Turns in one plane each, and the order they were made in; the first pair answered:
Z_71 (before -> after):
[ -7   2  -1  -3   2   0   3  -5   1  -6   2   8   0  -7   2  -5  -2  -5
   7   1   0  -2  -2  -8   0   4   6  -7 -12  -7   9] -> [ -2  -6   2  -3  -8  -5   0  -2   6  -2   8   7  -5  -2   0  -2   5  -5
   1   1  -5  -8   0  -1   2   3  -1 -12  -9  -6   7]
[-11   7  -9   4   2   8  -9  -2   5  -4   1  -7   4  -4   8   9 -15  -2
   6  -6  -1   6   1   2  -5   7   4  -2   9   7  10] -> [-11   1  -7   7  -6   6  -7  -3  13  -2   6  -7  -1  -2   4   8  -8   2
   9  -5  -3   9  -2   0  -3   9   6  -6  -2   9  15]
[ -2  10  11 -18   1   0  -3  -2   8  19  -8   6   7 -22  16  -5 -13  12
   2  -2   8   6  -6  11   0   1   5   5   3  12   7] -> [ -2   8  14 -17  -7  -2   0  -2  19  17  -3   4   0 -20   8  -8  -8  17
   2  -1   5   8 -11  10   0   3   3  -2  -9  13  11]
[  4  -8 -13  -3   0   7  -3   7  -3  -3 -11  -5 -14   7   2  18 -13  -8
   4  -9  -7   7  23   1   2  -2  -6  -2  13 -10 -14] -> [ -3   0 -13  -2  10  10   5   3   2 -12 -17  -4 -12   3   4  11 -18  -6
  12 -11  -1  17  18 -10   1   1   4  -2   3  -8  -6]
Z_851 (before -> after):
[  0   8  -2  -7  -5   0   3  13  -2  -6   2  -4 -13  -4 -10   8   6  -2
   0   5   3  -7  15  -2   3   3   7 -10  -8 -14  -4] -> [  2   8   1  -6 -13   7   1  14   5   1   3 -11 -10   3  -8   6   2   2
   4  -1  -4   8  14   6  -5  -1  12  -2  -5  -4   2]
[ -4   3  -4   9  -2   2   0   2  12  -3   7  -3  -5  -3   2  -2  -1  -8
   3  -7 -11  -3 -10  -2  -2   9   2 -17  -4   3   5] -> [ -3   7   0   8   0   1  -2  -1  12   1   7  -5   0  -4   6  -7  -4  -4
   2  -9 -14   6 -12   3  -7   9   5 -11  -2   9   9]
[ -6   6   5  -2 -11   0   2   7  10  15  16   1  11 -10   3  -1   0  -2
  -2   2  -1 -15   2  11  -6   2  -5  -5   5   2   5] -> [ -6   8   6  -4  -8  -1   0   4   9  15  15   0  11 -10   4  -6   0  -1
  -2  -1   0 -14   1  10  -5   2  -4  -4   3   2   4]
[  6  13   7  -3  18  -1  11  -2   9 -12  -3   1 -13   7 -12   3  16   5
 -17  -9  -2   6 -12 -10  11  -2   3  -1 -16   7  -5] -> [  5  11   6  -1  10  -1  11   2  13 -15  -4   3 -17  11 -15   7  16   4
 -15  -4  -5   5  -5  -8  10   2   2  -6 -16   3  -4]
Z_329 (before -> after):
[ 10  -7  -1   2  -2  -5  -5  -1  -5   0  -1   0   0   3  -3  14   7   0
 -12  -2  -1 -10   2   1   7 -11  -4  -8  -2  -8 -17] -> [  5  -1  -3   2  11  -3  -4  -5 -13  -6  -6   3   6  -6   1   8  -2  -2
  -8  -1   7 -13  -2  -7   9  -9   0  -8  -1  -9 -13]
[ -1   0  -2  10  -8   7   3   6   6  -1  -8  -8  -8  13  -6  12  -2  16
   9 -11  -5  28   8   1   9  -4   9   6  -2   6  -2] -> [  0  -5  -5   9  -5   4   1   9  -3  -4 -11  -5 -10  14  -7  18  -2  13
   5  -8  -3  22  13   1  13  -7   5   1   5   0  -9]
[  6  12   5   4  26   3  12  -4 -13  -1  -9   5   4  -9  15   6  -7   8
   2  -1  15  -2  -6 -10   0 -12   6   1  -8 -10 -12] -> [  3  16  12   5  18   3  13  -6  -1   5  -2   0   7  -8  15  -3  -4  14
  10  -6   9   7 -11  -8  -7  -8  12   3 -16   1  -2]
[-5 -2  9  7 -9 -2 -8 -7  4  9  6  8  4 -5  0 -1  6  8 -4 -3  1 -3 -2  5
 -5  2 -2  1  2  5  6] -> [-3 -3  8  8 -9 -2 -8 -6  2  5  6  7  1 -3 -1  2  6  6 -6 -1 -1 -7  1  8
  1 -2 -6 -1  5  2  1]
Z_459 (before -> after):
[ 11   0   5  -7  15 -15   7 -13 -15   8   1  10   6  -2   0  -9  14   4
 -18   2  14  -7 -14  -8   7 -12  -5   4   4  -4 -10] -> [ 13  -1   7  -8   9 -11   3 -12 -14  14   2   5   7   1   1  -8  14   7
 -21  -1   6  -2 -10   3   2 -16  -6  11  12   0 -10]
[  3  -2   9  -6 -10  -5   0  -7   1  14  -5   2  -2  11 -10  -3  11   9
  -5   5  -3  18  -4  10   5 -20   4  20   2  13 -12] -> [  1  -8   1  -3  -5 -10   5  -7   2  -2 -10   8 -10  10 -16   0  15   5
   1  12   2  11  -3  -9  18 -15   3   2 -11   1 -16]
[  8 -16   6   3   6  -5  -6  -3 -13   4  -5   2  -8   7   1   7   5  -6
 -14   2   9  -1   4   6   7 -11  -5   7   3 -11 -23] -> [  3  -9   4  -1  17  -6  -1  -7 -15   0  -6   9  -5  -2   4   0   3  -9
 -12   3  15  -9  -2   0   9  -7  -2   1  -2 -12 -18]
[  0   0   4   1  -5  16   7   9  -6 -13 -16  -4   5  -1   2  -8   7 -14
  19  -1  -8  11   0   1  13   0  13   2  -3   8   9] -> [ -1   3   3   1  -1  17   5   7  -6 -12 -15  -2   7  -3   5 -10   5 -14
  19  -2  -8  10  -2   1  13   0  13   2  -4   9  10]
Then:
(2 to 3 turns a pair)
[  3  -5   3   0   0 -10   0   0  -1 -12  -9  -1  -5   3 -10   1   1  12
  -6   5   1  -3  15  -8  12  -7 -12   2   4  -6 -13] -> [ -1   1   3  -3   8 -14   5  -6   5  -9  -4   6   2  -8  -5 -11   0  11
  -3   7   8  -7   3 -14   9   0  -7  -4  -6  -1  -3]
Z_459 Z_71
[  0  -6  -3   2  -1   4  -1  -1  -4  -6 -10  -6  -5   5  -3   8  -6   0
   2  -3  -1   6  11   1   1  -4   3   4  10  -5  -4] -> [  1   0  -2  -1   3   4  -1  -4  -3   1  -7  -6   1   2   2   1 -10   0
   1  -5   0   5  10   6  -3  -1   1  11  14   1   1]
Z_459 Z_459 Z_459
[  5   4   5  -9  14 -12   4  -1 -15  15   0   1  11 -18  12   2   8 -11
  -2  11  11   0  -1   0  -1   5  -8  -5   6  13  -7] -> [ 11   1   4  -6  11  -7  -2   0 -16  15  -4  -3  10 -12  12   6  10 -12
  -3  10   8   8   6   8  -3   0  -8   1  13  14 -14]
Z_459 Z_329
[  1  -7   9   4 -16  -1  -4   0  15   0   9  -4  -2   4  -7   4   8   2
   2  -1  -8  -2  -3   9  -2  11   0 -10  -9   6   7] -> [ -3   5   8  -4   2  -3  -7  -1   2   5  13   6  10  -7   7  -4  -2  -6
  -8  -3   1 -16  -8  10  -4  12  -3  -4   3   4   8]
Z_329 Z_459 Z_459
[ -1 -12   9   3   7  13   7   4   2 -16  -5   4  -1  -1 -19  -3  -7   0
  18  -1 -10  33  13 -18   1   9  -3  19 -15  -3  11] -> [  8 -25   7   0   1   3   2   8  -7 -15   0   6  -8   3 -27  13   3  -6
   3   5 -13  14  21 -11  11   4 -18  11  -5 -18  -3]
Z_71 Z_329
[ -8  -3  -9   4  -3   5  -1  17   4 -18  -3   1 -17   7  -6  17   0 -11
  11   2  -5  -7  13 -18   7  13   2 -24  -1 -10  -6] -> [-16  11  -4  -1   8   3   3   9  10 -10   6   8  -4  -7   2  -2  -5  -7
  12  -1   3 -14  -3 -21  -1  24   7 -23 -12   2   9]
Z_71 Z_459 Z_71
[  9   8  10  -1 -13   5  -5  14  -3   5  -3  -4  12   1  -1  -2   3   0
  -4   6  -8 -10 -11   8 -17  -8   4   1   9  10   8] -> [  5  13   8   1  -8   7   1  10  -1   1  -7  -2  14  -3   1  -9   0   0
   1   6  -3  -2 -15   0 -17  -5  10   2   0  14  12]
Z_71 Z_71
[-12  11 -11   1  -4   0 -12   0   5  -5  10   9   4   4   9   3  -9  -8
  -2  -5  -8  -2   8   2  -5  11   2   2  -4   0   5] -> [ -7   2 -11   4  -7   1 -15  -1   1  -7   5   5  -3  13   4  11  -5  -8
  -6  -4 -10   1  12   4   0   2  -3   6   1  -4  -4]
Z_851 Z_459 Z_329
[  6  -5  -9  -8   7  -9  -2  10 -14  -3  -2   9   4   7  -5  10   5  10
  -9   1  13   0  -6 -20  20 -14   4   8   4  -5  -7] -> [  9  -1  -8 -11   3  -4  -6  10 -15   7   0   6  11   6   0   5   2  14
 -13  -4   8   1  -7  -9  11 -16   4  19  13   5  -3]
Z_459 Z_459
[  6   5   1  -2  12  -4  -5  -2 -13  -3   3   9   1 -10  11 -11  -2  -1
   4  -3   7 -15  -4 -11   0  -1  -4  -1   2  -6  -1] -> [  7  -5   5   5 -12  -6  -6   3   7  -4  12   1 -10   0   0  -4   8   0
   9  -2  -6 -12  -1  -8  -1   3  -6 -12  -9  -5   1]
Z_71 Z_71 Z_851
[  0  10 -10   2  14  14  -3  -6  -8   0 -10  -4   6   3   4  -3 -16  -2
   9  -7   4  13   4  -3 -11  -8  12  14   6   2   2] -> [  5   6  -9   0  12  13  -5  -5 -12   5  -9  -3   8   4   4   2 -14  -1
   3  -5   2   8   4   3 -11 -13   8  15  14   0  -4]
Z_851 Z_459
[ -5  11  -1   8  -9   6   0  15  13 -13  -2 -15   3   1  -8   5 -11   4
   9  -3  -9   8   8  -1  -6   5   5  -1  -9  -3   5] -> [ -1   6  -3   8 -12   7  -4  17   6 -12  -3 -15  -1   2  -8  11  -9  -1
   3  -2 -12   3  12   5  -2   2  -4   0   0 -10  -3]
Z_329 Z_71
[  9 -11   7   1 -16   0 -15  13  11  17   7  -5   3   2   4   4   9 -12
  -3 -11 -10  -5   6  19  -9   1 -12  -1  13  -1   1] -> [  0 -13   2   6  -6  -6  -3   8  18 -10  -3   1  -9   0  -5   1  13 -13
  13  -6  -1   1  -1 -13   6  12  -4 -24 -18 -12   0]
Z_459 Z_851 Z_459
[ -5   4  -3   4  -3   6  -2   4   9  -6 -10  -9   0   2   1  -2 -14   4
  15  -9  -1  19   6  -2   0   2  11  -1  -2   3   9] -> [ -6  -4  -5   4  -2  -3  -1   4  11 -14  -7  -4  -8   1  -4   2  -6  -3
  10  -2   0   2   5 -13  10   7   3 -17 -10  -7   1]
Z_329 Z_71 Z_459
[  8 -17  -1   0 -19 -11  -7   8   5  -4  12  -5 -11  11 -12  17  15  -7
 -10  12  -8 -19   6  -1  15   2 -13 -20   2  -9 -13] -> [ -5  15  -1  -9  18  -5  -8   0 -15   3   5  10  14 -14  12  -5 -10 -12
 -14   6  12 -32  -4  -2   4   8  -7  -4  15  -1   0]
Z_329 Z_459
[ -9   2   0   7  11   3   3 -15  -6   1  -8  -3   6  -2   2 -12 -11  10
  -1  -7  11  17  -8  -8  -2  -4   7  15   0  14   0] -> [ -7   5   1   3  12   2  -3 -13 -10   9  -3  -1  10  -6   5 -10 -13   6
  -9  -7   6   6  -7   4  -7  -6   0  20  12  13  -6]
Z_851 Z_459
[-17  21  12  -1  -9  -6  -4   1  -4  15   0  -4  -4   4  14  19  -1  -3
   4  10   2 -23  12   4  -8   3  -6 -20  23   0 -11] -> [-15  18   9   4 -16   7  -2   0   3  10 -10 -16 -12  13  13  21  -2   8
  16   5  -6   7  17   5 -12   1   3  -8  21   4  -7]
Z_851 Z_71 Z_459
[  4   2  -2  -3   0  -2  -3   3  -7   7   5   0   3  -3   5   1  -5  -4
  -4   3   2 -10   2   8  -6  -7  -6   2  20  -2   4] -> [  5   3  -1  -2   7   3   2  -5 -12   4  -4   0   6  -3   6  -4  -3   0
  -1   1   8   1  -3   3  -4 -10   2  10  15  -1   3]
Z_71 Z_459 Z_851
[ -5   3  -7   1  16  -2  13  -6   0 -10 -10   6   1  -4   4 -10  -3  -2
  12   1  15  12  -9 -19   3   7   7  -1 -16  -3   6] -> [ -8  14  -5   1  12   8   6   0   2   3  -1   2  12  -8  15 -14 -12  -2
  10  -4  10  10  -8  -2 -11  11   8  10  -1   7  17]
Z_851 Z_459
[  2  16   2  -7  13  -3  -4  -1  -8  17   1  10  12 -14  13  -6  -8   0
  -5  -3   8 -11  -4   3  -4  -5   0  10  13   2   3] -> [ -6  20  -3  -6  11  -4  -2   5   2   7   5  13   8 -16  11  -4 -10  -5
   1   0   8 -19  -5  -6  -3   7   3  -8   2   1  10]
Z_851 Z_329
[ -1  -6 -14   0 -16  -9  -7   4  -3  -7  -1   6  -2   3   7  15  -1  -7
   1 -10   5  -2   5   6  -3  -2  -4  -5   4 -10   5] -> [  0  -6 -13   1 -15  -7  -8   3  -5  -5  -1   5   0   4  10  14  -2  -5
   1 -10   4   4   5   8  -6  -5  -2   4   8  -8   5]
Z_851 Z_329
[ -6  -9  -7  -7  12  -4  -1  -5 -21  -6  -9   9   6   2  -2  -7   4  -1
 -11  -6  18   6  -4 -12   0 -12  -3  10   3  -7 -14] -> [ -5  -4  -4  -5  11  -1   0  -5 -18   1  -9   4   9   0   4 -10  -1   2
  -8  -8  18  14  -2  -7  -5 -12   1  19   4  -1  -8]
Z_459 Z_459 Z_329
[ -6  -8  -5  10 -17  -6   4   4  12  -4  11  -2 -11   0  -4  -7   2   0
   5   2  -4   2  -6  -2   9  14  -3 -15 -16   1  -9] -> [ -7  -6  -4  10 -14  -2   7   1  14  -2  10  -3  -7   1  -3 -14   1   4
   9  -1  -4   9 -11  -4   6  13   2  -8 -20   8  -4]
Z_851 Z_459
[ -5  15   4   0   5  -1  -4  -4   7   7   6   3  11 -11   6 -16  -4   2
   3  -3   3  -5 -11   1  -9   5   8   1  -2  13  16] -> [  6  -8   0   3 -15   2 -10   4  -2   7   0  -6  -2   8  -7  10   7  -2
  -5   0 -11   3   9  16  -1 -11  -6   6  14  -1  -5]
Z_459 Z_329
[ -3   5   3   0  12   1   9  -8   0  -7  -6   6   0  -6   4  -6   0  -1
   8   3   7   3  -9 -13   1   1   8  -4 -18  -4   1] -> [  4  -6   3   3   0   2   7  -4   1 -11  -6  -1  -9   9  -3   5  10   1
  10   3  -2  11  -1 -10   7  -4   5  -1 -16  -8  -6]
Z_459 Z_459 Z_459
[  6  -6  -6  -1   6  -5   6   2 -19  -9   1   3  -5   4  -3  10   7  -5
  -7   8   5  -7   5  -3   9  -2  -7  -5   6 -12 -17] -> [ -7  16  -4  -4  17  -2  10  -5 -11   4   8   8  10 -12  12 -11  -5   0
  -1   3  12  -6 -11  -4  -2   9   3   1   0   5   6]
Z_459 Z_329
[  8   0  -4   2  -5  12  -6   2  -7   4  -6 -11   5   7   2  10  -4   3
   0 -10 -12  13  14  13  -4 -11  -5  19  21   0  -9] -> [ -5   0  -2   3   6  -9  11  -5   7 -18  -2   7  -4  -6  -4  -5   6   1
   7   3   5  -3  -7 -23  10   9   2 -16 -23  -7  -1]
Z_459 Z_459 Z_71
[ -6   5  -1  -1  -4   5  -6   4  12   7  14   3  10  -4   3   1   2  -6
   5   2  -4 -13  -3  12  -7   9   0   1   0   8   6] -> [ -2  -5  -4   1 -10   4  -4   9  10   1  12   1   1   3  -6  10   9 -10
   5   7  -7 -13   2   8   1   7  -5  -8  -2  -2  -3]
Z_329 Z_459
[  1  -6   3   8   6   7   3  -5  -7   0 -13   2   6  -5   6 -11  -4   5
  11  -1   1  20  -9  -3   2   4   9  17 -13  -2  -5] -> [  3  -8   3   6  11  -1   2  -8 -14  -1 -15   5   5  -8   4  -9  -2   2
   5   3   6   9 -12  -6   5   4   6  15 -13  -9 -11]
Z_459 Z_851
[  6  -9  -1   6 -15  -3   0   4   9   2   6  -4  -8  12 -15   9  10   2
  -2   2  -9   2   4   1   0   5  -1 -10  -7  -4  -2] -> [ -7   8  -7   2  15   3   8  -2  -3  -8 -10   5   1  -2   1  -1  -8  -1
   6  -3  11   8   0 -14  -3   8   9  -4  -3  -6   3]
Z_71 Z_329 Z_71
[  6  -6 -12  -7 -14  -8  -9  -9   5  12  -2  -1 -17  10 -12   0  19   1
 -10  -2  -5  -1   8  -2   5  -1 -12  -5   1  -7 -24] -> [ -4   2 -12  -3  -4  -4   3 -19  13   3 -11   1 -15   6  -9 -13  13   6
   9  -5   5  16  -4 -17   5   7   1  -6 -18   0 -10]
Z_71 Z_71 Z_71
[ -5   4  -4  -2   5   5   2 -10   4   3  -1   1   2  -5   5  -2  -5   1
   6  -4   5  11  -5  -6  -6  -3   7   7  -4   3   4] -> [-1  3 -4 -5  6  4 -4 -7  0  9  0 -2  4 -3  6  0 -4  2  1 -5  3  7 -4  1
 -8 -6  3 13  4  4  1]
Z_851 Z_459
